Each named turn below is shown by a few rows before and after it. Which turns, in which order, take the first row of each later pair to the second? The first pair is answered.
Ponez (before |-> after):
[-12   7 -24  -5  23 -11  13   2 -38] |-> [ 11  12 -11  17 -33   7  27 -20 -10]
[  1  13 -17   7  -6  16   9 -22  12] |-> [ 11   0  14   3 -16   1 -13  10  26]
[  1   3  11   5 -12   5  10  -2   0] |-> [-3 -1 16 -1  1 -4  1 13 -4]
[ -5  -2   4  -2  15  15 -10 -11  22] |-> [ -4  -2   5  -3  15  14 -11 -10  23]
Fub (before |-> after):
[11 -9 -8 -1  5 -8 -8  6  7] |-> [ 13  -2  -4   6 -13  -7   5   6   0]
[ -9  -5   6   3   2  17  -8 -13  14] |-> [ -1  -6   2   5  -5  15  -6 -14  17]
[-10   3  37  -2  -4  -1 -12   7  28] |-> [ -3   0  33  -3  -8  -3 -14   6  34]
[ 11  -5 -13 -19   2  -5  -8   3  19] |-> [ 14   5  -7  -9 -25  -5  10   1   7]
vule (before |-> after):
[ -8   7 -11   9  11   1  -9  -3 -11] |-> [ -5   9 -12  10   4  -2  -3  -3 -16]
[  4  -4 -25  -9  13  -5   4  -8  -6] |-> [  8  -2 -25  -6   3  -9  10  -6 -11]
[-17  10  26   3   5  18   1  -4  -5] |-> [-17  13  23   4   3  17   6  -5 -11]
[  9   5   6  -7 -14  25  -6   4   7] |-> [ 6  5  6 -9 -6 28 -8  2  8]

Each pair is two turns apart.
[ 15   2  -1  10 -15  10  13 -27  20] |-> [ -7  -5 -10 -12  39 -10  -4   0  -5]  Ponez Ponez
[ -2   0   9 -13   3   8 -13   6  14] |-> [ -3   7  -3  -7  -2  17  -1 -12  12]  Ponez Ponez
[  8 -11 -16 -10   3   3  -2  -9   5] |-> [ 10 -13 -10 -10   0   5  -5  -8  10]  Ponez vule
[ -3   9 -11   5   2   2  31  -1 -38] |-> [  7  -5  23   0  -7 -16   5  34 -24]  Ponez Ponez
[ 13  -1  -5   1 -14 -14  14   5   6] |-> [  4   2 -16  -4   4 -15  16   3  -5]  Ponez Ponez
[ -6  -4 -11  -4  23  26 -11 -32  28] |-> [ 12  -2 -18   5  -6  21   4 -38  29]  Fub vule
[ 0 -3  0 -4  4 -8 -8  4 17] |-> [ -5   8   9   4 -14  -4   7   4   2]  Fub Fub
[-14   2   3   3   0  14  -1  -5   0] |-> [-14   0   8  -1   3   9  -7   4   0]  Ponez Ponez
[ 13  11  -3  11 -26  -3   9 -17   4] |-> [  6   3  20   1 -15 -21  -9  18  -4]  Ponez Fub
[  3   6   0  -6   0  -3   1   8 -22] |-> [  2   3   4  -8   4  -4  -6  11 -18]  vule Fub
[-22  -3  21 -12   8  -5   5  18 -32] |-> [ -5   1  29   5 -33   9  17   0 -12]  Ponez Ponez
[  8  -5   0  18 -26   2   7  -1 -17] |-> [ -5  -7 -10   6   4  -6   3   7 -33]  Ponez Ponez
[ -3  11  31  20 -24   9  11 -11  -3] |-> [-25  12   8   5  23   2   9  -6 -29]  Ponez Ponez
[ 21  -8 -23  -2  -7  -9  -1  -7  12] |-> [ 15   1   3   8 -31  -5   8   0   3]  Fub vule
[ -7   6 -14  -9  15 -17   8  11  -7] |-> [  7   7 -21   0  -8 -11  16  -5   6]  Fub Ponez
[ 17  -3  -6  -1  -9 -12   0   0  -1] |-> [  9   3   7   3 -16  -7   5   1  -7]  vule Fub
[ 19 -12 -11  -2  -6   2  -5   5  18] |-> [-14   8  13   3  -6  12  10  10 -14]  Fub Fub
[ 11 -15  15  -5 -18   7 -17   7  21] |-> [-13  -8 -13 -17  25   0 -10   7 -16]  Ponez vule
[-7  3  6  0 13 11 -3 -9 10] |-> [-5  1 11 -1 10  8 -7 -4 13]  Ponez Ponez
[ 18  -2   8   5 -27 -17   2  24   5] |-> [-16   1  20  -4  12  -7 -10  31  -8]  Fub Fub
[ -2   7  -6   3 -10  -5   9   0 -14] |-> [  5   0   8   3 -16  -7  -3   8   0]  Ponez vule
[ 11   1  22  -1 -22  -1  -1  12  13] |-> [-20   8  14 -10  17   2   1  14 -15]  Fub Ponez
[-12   0  -2  -2  23  10  -4 -16   8] |-> [ -8   9 -11   4   5   3  17 -19 -13]  vule vule
[ 16  -4  -8 -11  -9 -21  -1   5 -16] |-> [ 11  -2   6  -9 -15 -18  -2  11 -18]  Fub vule
[ 10  -2 -15   5  -1   7   1 -23  18] |-> [  7   5  -1  12 -19   9  11 -20   8]  Fub vule
[ -3  -7  -3 -11   9 -18  -4  12 -14] |-> [  7 -12  -6  -9   3 -19  -6  11  -5]  Fub vule
[ 19  -2  -2 -11  -7 -20   5   2  -3] |-> [ 12   5  11  -6 -16 -16   9   4  -9]  vule Fub
[-2  3  2 10 -1 11  9 -8  0] |-> [-7 -1  7  2 14  1 -3  8 -3]  Ponez Ponez
[-19   6 -17   1  10  17  11 -21  -7] |-> [  1  -2 -29   1   2  10   8 -24   8]  Fub Fub
[-22  13  -2   0   8   1  18   0 -27] |-> [ -5  10  13   7 -24  -8  20   9 -19]  vule Ponez
[ 12 -12 -11 -12  14 -18 -19  11  17] |-> [ 20  -4 -18   2 -13  -2   0 -16  26]  Ponez Ponez
[ -5  -7  -3  -3  23  20 -11  -9  14] |-> [ 13  -8 -14   2   6  16  -4 -17  20]  Fub vule
[  6 -15 -21 -13  21  12 -27  -5  17] |-> [ 23 -19 -11 -10  -5 -13 -25  19  10]  Fub Ponez
[ 5 -2  4  3 -9 -9  3  6  2] |-> [-3  1 11  3 -4 -6  1  8 -1]  Fub vule
[-14   1  16  -4  13   6 -15  -5  14] |-> [  2  -3  -5  -2   8   5 -11 -18  24]  Ponez Fub
[-11  13  23   2 -13  15   1   1   5] |-> [-15  13  21   0  -6  18   1  -1   5]  vule vule
[ 0  3  3 -4 -3 -6 -4 18  3] |-> [ -3   8 -11  -3   0  -4   8   8  -8]  Ponez vule
[ -4 -19 -18 -11  31   0 -20  -9  17] |-> [  7  -1 -16  13 -20  14  14 -33  13]  Ponez Fub
[ -7   0  33   6 -15   7  -9  11  14] |-> [-27   6   6  -5  21  -1   1  11 -21]  Ponez vule
[  8  -8   4   7   2  13 -11   7  19] |-> [-1 -5 -5  5 15 19 -9 -1 13]  vule Ponez
[ 17 -13   8   3 -11  -6 -14   3  16] |-> [ -2 -11  -9  -6  24   2 -15  -8   6]  vule Ponez
[ 10  -1  23   1 -27  -3  -6   7  -3] |-> [-13  -3   4 -14  23  -2 -15   6 -16]  vule Ponez
[15 -7 -3 -2 -8 -7 -1  3 13] |-> [ -1  -1   8  -4  -1 -12   2  17  -9]  Fub Ponez
[  4  -4  -4  -3  -2 -30   1  24 -28] |-> [  4  -8   0  -5   2 -30  -6  28 -21]  Fub vule
[ -2 -13  23 -10   6 -11 -21  32  12] |-> [-15   8 -26  -5  15  -4  21  -2 -29]  Ponez vule
[-12  14  14   1   3  18  -1  -4  -5] |-> [-11  14  18   1   0  17  -2  -2  -5]  Ponez vule
[  6   4  10   5 -14   4  -4   6  15] |-> [ 10  -4  -5  -4   1 -10 -10  14  11]  Ponez Fub
[11 -5 -3  0 -5  1  1 -6  5] |-> [  5   0   4   2 -10   3   7  -6  -1]  vule Fub
[-13   7  -7  10  25  14  -5 -14  12] |-> [ -2   8   8  19  -4  17  -2 -14  23]  Ponez Fub
[  9   1 -26   3   3 -11  12  -6 -16] |-> [ 25  -8  -1   8 -19  -8  -4   1  13]  Ponez vule
[ -5  -2  -5  -6  12 -11  -8   1  11] |-> [  6  -2  -7  -1  -2 -11  -5  -2  16]  Fub vule
[ -4   3  15   0  -3   5 -12   3  -5] |-> [ -6   7   5   3  -4  12  -3 -10  -7]  Ponez Ponez
[  5  -7 -14  -8   8   4   0  -1   5] |-> [10 -9 -5 -7 -1  2 -4  5 11]  Ponez Ponez
[-14  -5   0  -2  -3 -19  -5  31 -35] |-> [-17   6 -24   5  -4  -5  16   1 -41]  vule Ponez
[-11   1  12  -2 -11  -2   3   1   6] |-> [-17   4   0  -3  -1   1   8  -6  -2]  Ponez Ponez
[  9  -6  -4  -2  -2 -17  -4  16 -10] |-> [ 10  -5   1   1  -9 -16  -3  16  -8]  vule Fub
[ 24 -10 -12   5 -13  -2  -5  -6  15] |-> [ 11 -14 -12  -6  17 -10 -19   8   6]  Ponez vule
[ -3  14 -16  -2  -4  -6   2  -4   2] |-> [ -3  15 -11  -1 -10  -7   3  -1  -1]  Fub vule
[ 4  0  0  6 -8  1  6 -1  2] |-> [ 3 -3  3  4 -3  3 -1  0  9]  vule vule
[-11  -3  16  -2  19  -2 -14  16  18] |-> [ -4   8   4  12  -7  18   8 -17  25]  Ponez Ponez
[ 14  -2  -6   5 -14  -1   7  -2 -13] |-> [ 18 -10   5   2 -11   0  -9   2   5]  vule vule
[ -1  -1  23   2 -16  20  -7  -2   9] |-> [-18   0  13 -10  17  10 -10   9 -13]  Ponez vule
[-22  13  -2   6   9  14   7 -11 -11] |-> [-10   7  20  11 -15  16  -1  -6  10]  Ponez vule
[-10  -1  -4  -5  13  -6   6  -1  -5] |-> [  0   3  -1   2 -11  -3  14  -7  -1]  vule Ponez
